One vector is turned by the same rotation once a step. Each row is the vector after some number of steps, and that number follows the row.
The counts run from 0 to 105.
[-.10,-.01,.18,.17,.23,-.16,.01,-.10,.04,-.06,-.01,.04,-.39,.15,.10,.15,.07,.03,-.22,-.20,-.01,.34,.06,-.07,-.08,-.27,-.25,-.14,-.15,-.05,.13,.14,.02,.11,.14]
94
[.05,.16,-.17,-.07,-.13,.15,-.35,-.10,.01,.06,-.10,-.11,.03,.04,-.03,-.15,-.13,.00,.05,.18,-.11,-.16,-.19,.09,-.05,.36,.25,-.06,-.05,.27,-.22,-.05,-.02,-.17,-.27]
60
[-.15,.24,-.10,.22,.06,.22,.18,-.37,-.03,-.31,.05,.06,-.19,.07,-.09,-.14,-.13,-.01,.06,.11,.15,.18,.05,-.14,-.07,-.08,-.12,.00,-.02,-.16,-.27,-.20,.02,-.09,.15]
13
[-.07,.15,-.05,-.03,-.11,.28,-.16,-.14,-.11,-.24,.19,.00,-.21,.26,.04,-.29,-.08,.11,-.30,.10,-.09,-.06,.01,-.28,-.11,.14,.03,.17,.02,-.06,-.14,-.25,.02,.06,-.04]
8
[.11,-.21,.07,.08,-.06,-.35,.01,-.19,.13,.00,.05,.28,-.15,-.16,-.09,-.08,.07,-.28,.10,-.05,-.04,-.07,-.05,-.09,.18,.11,-.10,-.18,-.05,.09,.40,-.09,-.07,.12,.29]
31
[.15,.03,.08,-.15,.00,-.08,-.10,.20,.39,-.04,-.15,-.24,.20,-.11,.01,-.09,.09,-.02,.01,-.14,.08,-.14,-.23,.17,-.14,.20,.13,-.03,.16,.13,-.13,.37,.06,.03,.14]
51
[.14,-.32,.04,-.14,-.12,-.08,.26,-.08,.01,.05,.20,.41,.06,-.14,-.01,-.10,.16,-.15,-.13,-.06,.01,-.07,.17,-.03,.21,.01,-.12,.11,.01,-.18,.34,-.17,-.04,.10,.10]
27
[-.11,.13,-.15,.02,-.30,.12,.05,.06,-.05,-.11,.03,-.20,.11,.03,-.03,-.13,-.32,.21,-.05,.38,-.03,.07,.12,-.19,-.11,.08,-.09,.28,.04,-.07,-.32,-.17,.10,.00,-.01]
68
[.15,.21,-.05,-.08,-.01,.24,-.23,.03,-.05,-.19,-.09,.02,-.05,.19,-.06,.09,.14,-.06,-.13,.11,.06,-.46,-.08,.01,-.04,.23,.26,.04,-.12,-.05,-.20,.18,-.27,-.17,-.21]
0
[-.03,-.13,.15,-.05,-.13,-.04,.00,.05,.16,.11,-.42,-.20,-.18,-.09,.04,.17,.11,-.09,.23,.05,-.10,.20,.22,.05,-.04,-.02,-.25,-.30,.00,.10,.18,.30,.05,.00,.00]
41
[.02,-.14,.18,.04,.01,-.20,-.03,-.08,.06,.15,.03,.05,-.18,-.03,.04,.01,.06,.05,-.16,-.10,-.25,.39,.12,.13,.06,-.12,-.11,-.13,-.20,.21,.37,.05,.09,.26,.03]
36
[.13,-.29,.03,-.12,-.14,-.18,.22,-.08,.05,.01,.17,.41,.01,-.15,-.01,-.09,.13,-.22,-.13,.01,-.04,-.15,.16,-.11,.20,.02,-.09,.03,.02,-.11,.38,-.13,-.10,.15,.11]
28
[.15,-.10,.28,.25,-.11,.06,.37,.05,.02,.02,.00,.32,.00,.14,-.11,.02,.11,.09,.26,-.11,.32,.06,.02,-.21,.09,.02,.01,-.07,.14,-.12,.03,-.29,-.07,-.10,.00]
21
[-.14,.10,-.14,.03,-.08,.21,-.26,-.06,-.19,.02,.05,-.22,.08,-.01,.18,-.21,-.20,.29,-.05,.15,-.10,.16,-.05,.02,-.13,.11,-.02,.28,.05,.04,-.26,-.22,.27,-.10,-.11]
65
[.12,-.24,-.09,.01,.09,-.15,-.07,-.13,-.35,.02,.07,.28,-.17,-.07,.11,.17,.16,.02,-.16,-.02,.09,-.11,.01,-.08,.16,.01,-.10,.23,-.23,-.28,.09,-.23,-.08,-.14,.13]
84
[.21,-.20,.00,.10,.02,-.14,.01,-.02,-.24,-.04,-.04,.25,-.16,-.03,-.03,.24,.20,.11,.02,-.01,.24,-.15,-.05,-.13,.18,.13,.02,.23,-.20,-.23,.05,-.28,-.08,-.25,.13]
82
[-.06,.09,-.05,.40,.14,-.03,.21,-.05,-.19,-.07,.13,.17,.30,-.07,-.06,.17,-.20,.08,.06,.14,.23,.00,-.09,.07,.02,-.11,.01,.24,-.02,-.13,-.36,-.19,.02,-.05,.03]
74
[-.10,.03,.14,.29,.23,-.27,-.09,-.14,-.03,-.09,-.02,.02,-.50,.11,.04,.09,-.04,-.08,-.07,-.13,.01,.17,-.08,-.22,-.05,-.11,-.27,-.15,-.13,.03,.17,.03,-.04,.12,.22]
92
[-.06,.13,-.09,-.03,-.01,.33,-.28,-.15,-.22,-.18,.22,.01,-.15,.23,.11,-.28,-.03,.12,-.31,.02,-.09,-.07,-.05,-.20,-.13,.08,.06,.16,.01,-.05,-.12,-.24,-.02,.06,-.07]
7
[-.11,.15,-.16,.17,-.19,.05,.13,.01,.00,-.20,-.01,-.10,.11,-.04,-.16,-.04,-.35,.11,.13,.39,.10,-.04,.02,-.15,-.07,.08,-.12,.20,.02,-.13,-.37,-.14,.09,-.12,.10]
70
[.01,-.21,-.08,-.02,.03,-.20,-.09,-.09,-.35,.00,.16,.33,-.24,-.04,.11,.13,.04,-.10,-.25,.03,-.08,-.17,.09,-.17,.10,-.07,-.15,.18,-.20,-.20,.20,-.17,-.13,.09,.07]
86
[.12,.05,-.10,-.21,.11,.00,-.10,.02,.33,-.08,-.10,-.19,.16,-.16,.06,-.07,.14,.00,-.09,-.16,.02,-.06,-.22,.34,-.10,.16,.20,.04,-.01,.07,-.21,.34,.09,-.13,.15]
53
[-.14,.13,.02,.30,.03,.25,.37,-.26,-.14,-.10,.19,.31,.09,.13,-.05,-.01,-.19,-.04,.00,.07,.14,.21,.14,-.04,-.05,-.27,-.08,-.03,.05,-.12,-.17,-.24,-.02,.09,-.14]
16
[-.10,.14,-.11,.35,.07,-.03,.19,-.06,-.16,-.13,.04,.07,.23,-.10,-.07,.13,-.22,.03,.17,.19,.23,.01,-.09,.06,-.02,-.08,-.04,.20,-.01,-.15,-.42,-.18,.04,-.10,.09]
73
[-.04,.02,.18,-.03,.04,.10,.17,.08,.18,.04,-.28,.10,-.20,.13,.05,.18,.19,-.21,.11,-.07,.19,-.03,.15,-.10,-.13,-.13,-.20,-.33,.11,-.09,.08,.38,-.17,-.02,-.16]
100
[-.06,.18,-.06,.01,-.16,.25,-.14,-.15,-.03,-.30,.16,-.02,-.25,.26,-.03,-.28,-.13,.12,-.21,.10,-.06,-.04,.02,-.36,-.11,.12,-.05,.11,.05,-.10,-.15,-.23,-.03,.03,.04]
9
[.01,-.14,.18,.13,.09,-.26,-.07,-.16,.08,.15,.06,.13,-.17,-.12,.08,.01,.09,-.03,-.12,-.16,-.22,.37,.01,.15,.10,-.08,-.10,-.16,-.16,.23,.40,.03,.10,.22,.13]
35
[-.04,-.04,.14,.27,.13,-.28,-.16,-.13,-.03,-.10,-.03,.10,-.48,.09,-.02,.10,-.06,-.12,-.04,-.04,.00,.06,-.08,-.29,-.02,-.06,-.23,-.15,-.11,.01,.19,.00,-.10,.16,.25]
91
[.02,-.15,.20,.01,-.09,-.15,.01,-.03,.13,.15,-.03,.02,-.19,.00,.02,.05,.06,.05,-.18,-.05,-.26,.37,.20,.11,.08,-.12,-.09,-.15,-.19,.21,.37,.12,.09,.24,-.03]
37
[-.04,.11,-.08,-.04,.19,.31,-.39,-.20,-.31,-.12,.10,.07,-.10,.17,.21,-.20,.08,.03,-.22,-.09,-.01,-.14,-.17,-.08,-.09,.08,.12,.11,-.01,-.04,-.19,-.22,-.02,-.06,-.06]
5
[-.10,.17,-.15,.25,-.11,-.01,.17,-.02,-.06,-.20,-.04,-.07,.13,-.07,-.14,.05,-.27,.05,.19,.34,.18,-.04,.01,-.12,-.07,.04,-.08,.19,.04,-.15,-.40,-.14,.05,-.15,.11]
71
[.16,-.19,.25,.18,-.06,.04,.32,.02,.01,.01,.01,.30,.01,.05,-.05,-.02,.20,.10,.24,-.16,.37,.05,.01,-.18,.11,.02,-.01,-.01,.17,-.18,.07,-.30,-.03,-.18,.09]
22
[-.03,.02,.22,-.01,-.04,.06,.21,.06,.16,.00,-.17,.09,-.27,.24,-.01,.22,.11,-.10,-.12,-.01,.05,.10,.25,-.11,-.13,-.22,-.22,-.25,-.02,-.11,.14,.36,-.13,.07,-.18]
98
[-.08,.22,-.10,.14,-.11,.22,.04,-.28,.04,-.33,.04,-.02,-.28,.20,-.12,-.23,-.13,.06,-.03,.16,.06,.05,.01,-.30,-.12,.08,-.10,.01,.01,-.14,-.20,-.23,.00,-.11,.15]
11
[.05,.02,.06,.34,.05,-.05,.20,.12,-.23,.03,.20,.29,.32,.05,-.06,.20,-.15,.17,-.09,.07,.19,-.06,-.06,.02,.02,-.10,.13,.26,-.06,-.13,-.23,-.22,-.05,.03,-.13]
76
[-.08,.01,.20,.06,.11,.01,.17,.02,.07,-.03,-.05,.09,-.29,.19,.06,.21,.07,.02,-.25,-.08,-.03,.30,.22,-.06,-.13,-.30,-.26,-.13,-.10,-.09,.14,.27,-.05,.15,-.07]
96
[-.10,.02,.18,.12,.19,-.07,.11,-.03,.02,-.04,-.01,.05,-.35,.19,.10,.21,.07,.04,-.26,-.16,.00,.34,.15,-.06,-.12,-.33,-.27,-.11,-.13,-.09,.13,.20,.02,.17,.01]
95
[.20,-.02,.15,.25,-.11,-.09,.14,.20,-.14,-.01,.14,.29,.17,.16,-.18,.24,-.07,.22,-.09,.09,.21,-.13,-.03,-.13,.10,.06,.20,.26,-.06,-.11,-.05,-.26,-.10,-.03,-.13]
78
